In the rows, zero is written as 128.
One turn or mirror swaps these rows in pairs. Which row does each one swap with?
vof: [128 101 150 162 107 121 119  98 136 137  90 112 139 134 156 120]
gopam: [122  96 143 114  84 127 134 141 141 158 135 117 130 131 134 140]
fomuf: [129 102 142 152 121 128 123  61 140 123 112  95 127 151 134 139]
zap: [110 136 126 121 108 167 126  97 126 123 151 123 115 148 141 141]
nalap: [136 113 107 123 113 116 161 114 160 113 125  97 136 131 118 128]
panu: [100 116 159 160  99 115 162  99 132 136 113  93 114 107 160 149]
vinar: [103 120 165 155 101 120 165  94 133 142 108 100 110 113 154 157]
Tudo: [116 125 151 155  84 119 141  84 124 137 100  71 139 146 150 128]
sem: [ 98 113 140 141  94 126 175 109 136 126 130 101 108 102 158 152]
votu: [124 131 150 114 144 111 154 118 116 113 121 102 127 145 129 126]
Semad: [133  89 157 115  95 106 136 125 127 156 130 102 126 132 132 142]
keto: [114 149 149 121 134 105 147 113 108 115 130  91 118 132 134 138]
ziki: [124 140 152 108 135 115 141 107 112 110 132  93 113 139 129 138]
gez: [ 89 137 131 108  80 148 122 102 129 133 137 117 115 148 158 126]
Mido: [119 105 143 102  87 119 140 128 144 163 135 115 131 137 131 150]
Befa: [149 126 121 130 109 115 152 103 157 116 129  94 123 128 108 130]
giz: [115 101 141 144  98 120 133  69 144 140 100  94 135 156 163 122]
nafug: [110 133 147 161 120 116 138  74 151 146  98 104 150 140 137 120]
vepen: [ 90 152 130 119 104 144 122 116 144 143 133 133 140 137 129 122]
diz: [118 117 146 160 106 105 141  57 142 131 123 111 122 155 130 134]
Setam: [128 121 149 167 106 134 145  80 139 147  87 102 137 141 145 120]
Meti: [105 145 142 109 131 116 150 118 114 102 139  96 123 138 139 142]
fadi: [124  98 138 169 109 105 141 103 132 150 109 103 139 162 141 119]
kir: [ 89 138 115 126 108 149 123 108 148 133 152 126 113 125 143 115]
kibeb: [128 133 107 125 110 122 153 104 149 108 130  80 130 115 117 128]
begur: [ 89 127 119 120 106 139 129 102 128 135 163 124 138 153 138 145]
lil: [ 88 119 134 113  78 149 139 131 139 119 121 121 130 155 140 126]
Nanon: [120  99 139 110  86 133 134 133 143 159 131 114 134 128 131 155]
dezo: [131 114 150 149 106 129 144  66 125 145  89 110 130 140 154 125]
bebo: [ 80 140 119 146  84 134 129 123 125 128 143 117 108 132 136 130]
Garud: [145 115 120 128 108 107 156  96 155 109 124  86 134 139 119 127]
getu: [ 92 122 121 119 108 140 115 113 141 122 153 133 126 155 133 128]
Vosu: [124 109 144 111  92 115 124 136 140 168 133 115 117 129 138 140]
tolo: [ 86 134 129 118  93 159 113 123 127 137 122 122 131 130 131 130]
soli: [106 143 129 136  85 154 116 123 126 134 130 126 122 116 157 128]
vevum: [134 113 110 121 122 128 158 100 158 105 128  89 133 130 125 134]
luze: [126 114 149 153 133 109 124  76 139 150 114 100 130 146 145 108]
Nugot: [105 135 143 119 151 117 148 121 117 110 131  99 128 133 137 146]
Dib: [ 93 124 117 106  88 157 116 106 125 135 125 125 128 124 144 137]
nuvat: [124 130 142 170 114 113 137  62 136 134 128  93 127 150 148 124]
Bab: [ 94 119 155 146 100 110 170  89 141 140 114  97 116 114 155 159]
zubaf: [100 115 141 157 108 115 162 102 147 143 110 102 111 108 169 146]

Semad is swapped with sem
votu is swapped with kibeb
gez is swapped with giz
vepen is swapped with nafug

One turn or mirror swaps these rows in pairs. Which row does each one swap with?
dak: [118 128 135 124 108 118 131 121 139 128 124 101 139 151 118 129 126 119]
ved: [113 114 122 110 121 150 112 150 154 148 129 158  97 121 133 112 135  82]
zom: [133 138 130 128 127 103 135 115 131 116 137 146  70  95 145 112 119 112]
mupa: [139 125 123 125 126 119 121 131 128 134 130  89 122 135 128 129  98 124]
Kebuz: [120 131 141 123 162 142 100 126 162 127 126 151 130 124 150 135 122 127]
Rofe: [143 104 142 140 115 135 136 117 139 122  95 173 107 114 118 117 119 113]
sosem: [135 119 125 138  99 146  96 112 111 129 155 122 104 147 144 117 105 116]
bopul: [123 156 132 140 105 126 122  96 140  92 139 114  89 125 127 132 103 119]
beb: [126 164 115 126 115 171 105 125 158 136 131 132 115  97 129 136  98 105]
luvu: [120 119 138 120 123 143 121 121 142 116 121 150  59 153 137 124 130 124]
Lup: [123 150 122 114 103 110 129 124 151 124 131 119 123  81 141 117 109  94]
kuzat: [138  98 140 128 101 152 148 133 137 128 129 161 116 120 152 102 109 123]
fif: [134 134 114 107 118 118 153 111 134 137 157 147 131 126 156 107 101 100]
met: [135 107 135 130 121 144 132 106 169 144 115 120 107 153 132 124  99 125]
Goled: [126 155 129 117 110 169 123 119 140 126 127 154 129  77 136 124 106 105]
laru: [128 119 124 126 129 148 107 114 127 125 121 168 107 162 126 122  89  84]
muno: [121 130 123 105 130 107 126 129 142 125 166 139 127 131 166 132 124 112]
rumef: [130 145 135 125 131 110 132 123 143 128 127 184 131 118 127 130  89 126]
kilit: [128 150 103 102 109 127 134 131 142 172 131 143 105 117 135 131 137 117]
dabe: [133 168 126 120 107 152 130 101 150 130 128 177 134 131 149 122 115 120]
bur: [133 131 138 148  99 123 111 100 111 100 128 128  96 113 118 128  97 117]
Zinod: [121 129 141 136 119 137  92 124 152  98 101 142  91 115 122 124  97  89]
Mizig: [124 110 126 110 115 126 124 117 105 132 137 141 120  90 139 124 146  92]
kazi: [141 140 111 130 148 151 114 114 141 166 106 134  92 118 118 129 121 102]
Vipa: [119 156 137 104 155 152 122 119 154 106 108 149 127 131 140 137 114 114]
rapa: [123 151 131 124 105 184 128 132 135 108 125 149 114 130 150 138 136 103]
vanit: [121 141 122 116 103 158 124 138 131 141 101 146  92 110 106 117 122  79]
Kav: [136 123 130 144 124 149 107 148 149 139 125 116  83 137 124 110 133 104]
Nibis: [127 157 134 125  98 155 135 107 147 110 129 148  88 137 139  90 108 130]
kib: [110 113 110 114  98 116 113  94 125 123 124 140 120 124 114 151 128  92]
Tegib: [123 133 126 127 137  97 124 115 123 128 127 164 130  94 136 128 108 134]
Des: [127 121 130 127 112 143 118 141 154 129 110 156 125 170 116 134 104 105]
Zedim: [110 139 120  97 140 132 113  89 146 142 134 132 123 132 150 149 132 101]
Fuv: [125 140 133 116 135 135 156  93 137 118 126 114  82 126 137 112 138 109]
mag: [105 110 141 108 109 147 118 141 110 117 151 128 121 134 124 120 103  97]
pumi: [120 150 124 120  99 174 105 133 144 139 113 117  93 141 122 122 110 104]
fosu: [127 164 103 121 111 141  85 115 117 152 142 142 100 120 135 117 112 113]
podeb: [154 145 113 159 106 116 121 122 123 132 137 134 103 124 145 146 115 134]
Big: [121 128 126 130 128 123 106 125 118 112 137 148  83 105 139 148 101  73]
tonev: [128 124 125 118 116 142 140 124 109 128 134  98 136 146 133 128 116 113]
ras: [139 142 130 129 163 145 121 116 141 123 113 165 128 133 148 139 106 129]
Zek: [130 172 123 122 126 112 121 104 150 122 140 136  89 117 158 127 116 135]
bomi: [131  95 126 125 120 147 133 115 173 124 129 160 111  99 146 123 105 121]
vobop: [103 105 142 116 109 162 125 137 119 113 113 137 124 124 115 111 111 105]
kuni: [133 140 128 127  95 135 165 133 153 123 118 147 107 102 128 124  93  86]
Bitu: [124 127 124 127 110  83 138 117 148 127 131 155  89 135 126 116 133 106]
Dape: [126 172 123 121 131 113 134 118 155 126 125 146 105 122 137 122 158 106]
rulo: [122 128 119 119 111 117 107 109  97 132 124 173 124 128 134 144 131  97]

Zek is swapped with pumi
Kav is swapped with Dape
vobop is swapped with Tegib
muno is swapped with Des
zom is swapped with vanit

One turn or mirror swaps these rows in pairs. Which row does each one swap with?
Gusi: [142 131 129 127 132 125  93 145 148 107 119 110 160 121 127 110 140 159
 125 110]
zafa: [132 129 144 138 137 124 156 154 111 143 140 142 130 108 123 111 149 148
  88 125]
zug: [121 142 114  90 131 117 116 112 149 137 141 140 127 124 129 150 124 138
 154 134]
bag: [117 129 147 129 107 115 150 144 133 135 138 143 104 101 148 134 101 132
 124 117]
bub: [156 121 113 129 129 127 122 103 127 104 135 122 139 118  83 143 124 148
 123 131]
miluv: [142 144 123  86 146 126 158 125 148 119 117 121 144 132 111 147 131 124
 135 124]
foval: [140 135 125 135 143 124  95 136 147  99 131 118 163 119 131 108 139 161
 121 116]
sanot: [148 135 129 122 133 129  87 142 140  99 126 119 153 124 128 103 139 160
 126 121]
Kupop: [135 138 149 134 135 129  96 122 126 141 101 119 105 107 102 113 123 132
 121 123]
Suk: [132 140 135 131 142 127 145 114 152 127 165 106 101 119 107 121 143 103
 109 129]
potob: [134 138 135 130 145 124  90 142 149  99 125 111 162 124 133 116 143 158
 122 117]
tegus: [118 110 118 163 147 137 133 144 119 114 153 132 132 106 158 118 158 118
 129 124]
Fizod: [113 128 149 133 103 114 145 150 132 137 138 144 104 105 144 127 101 136
 120 121]
buzir: [151 130 122 126 137 155 138 159 152 139 132 131 139 141 110 134 114 124
  90 119]
zige: [143 139 131 130 140 116  93 149 145  93 127 115 160 128 130 111 135 158
 126 120]
Dofof: [124 119  98 132 150 127 111 122 145 136 131 120 142 132  97 156 147 150
 124 117]
bafi: [139 141 145  97 146 147 133 134 117 127 138 163 122 152 109 119 126 129
 117 131]
pekig: [124 135 130 104 124 114 118 137 137 102 116 118 149 120 117 120 111 133
 146  85]
Tase: [124 150 120  89 132 116 109 109 142 126 147 139 130 130 125 145 121 133
 148 140]
nugeb: [163 124 133 117 137 121 161 141 116 118 139 144 102 114 104 123 135 125
 103 133]
Somi: [134 152 133 130 169 115 128 123 149 146 114 124 140 125 148 113 149 121
 101 126]
Fifed: [121 139 137 145 127 141 171 120 123 133 139 159 116 125 112 141 118 116
 131 121]
geg: [135 135 128 129 132 117  93 141 146  93 123 113 154 126 128 111 143 161
 122 112]
Guf: [157 136 143 158 144 153 159 130 114 147 142 136 126 115 131 130 120 134
 116 129]
bonet: [120 111 123 158 149 131 141 149 122 109 145 127 126 112 160 124 157 114
 141 124]
buku: [111 136 145 129 103 109 147 147 135 135 147 147 110 108 142 129 101 141
 120 126]
boge: [140 137 130 149 153 123 124 114 134 139 115 129 127 151  94 149 112 137
 134 118]
zaf: [116 146 118  94 127 114 117 108 150 129 146 135 133 132 120 148 120 138
 145 135]
Rino: [114 112 122 155 142 136 141 147 119 117 156 124 130 116 153 116 166 111
 131 126]
pid: [117 110 127 165 140 136 145 137 126 113 155 122 126 117 154 120 156 114
 139 116]
boni: [116 138 123 121 134 141 134 161 108 122 161 134 120 134 144 120 125  95
 137 122]
feno: [132 136 175 124 124 126 111 119 130 157 121 124 136 128 130 111 135 123
 134 147]
namut: [115 108 126 153 144 135 135 151 120 108 150 126 125 107 157 125 161 117
 126 125]
Nerim: [133 143 153 124 150 125 135 116 132 153 118 146 140 120 119 106 131 129
 101 156]
nuka: [113 129 133 139 115 130 143 164 108 126 114 134 119 132 115 140 102 119
 116 141]
mukat: [116 108 104 143 129  98 112 134 137 112 118 120 116 111 122 125 136 118
  90 138]
rutub: [129  98 109 136 130 124 134 119 168 134 125 121 117 109 106 146 121 117
 104 137]
Ruli: [143 130 136 133 134 131  99 137 140  93 131 110 163 126 131 106 136 156
 125 113]
Lok: [121 103 131 129 126 134 145 128 145 117 122 142 110 135 100 147 108 129
 124  91]
zudo: [116 109 130 123 139 126 147 111 108 121 110 150 148 123  95 129 146 113
 120 124]
Zupu: [116 133 146 122 106 118 148 146 130 145 137 148 105 102 149 130 107 135
 120 124]
pov: [123 148 118  87 135 117 115 111 149 130 148 137 131 130 126 144 129 134
 150 137]
Vog: [126 106 124 156 142 147 133 142 116 108 150 120 132 115 158 117 157 115
 139 121]
numi: [119 116 122 154 148 137 137 149 122 117 147 126 119 118 163 121 166 116
 133 123]
nin: [156 145 119 102 120 142 125 128 141 117 121 150 126 125  89 138 111 145
 124 125]
Sol: [140 101 137 122 104 117 131 127 164 127 150 101 112 115 118 136 136 110
 123 133]

pekig is swapped with boni
zafa is swapped with Dofof
Nerim is swapped with rutub
zudo is swapped with buzir
Suk is swapped with Kupop
pid is swapped with sanot

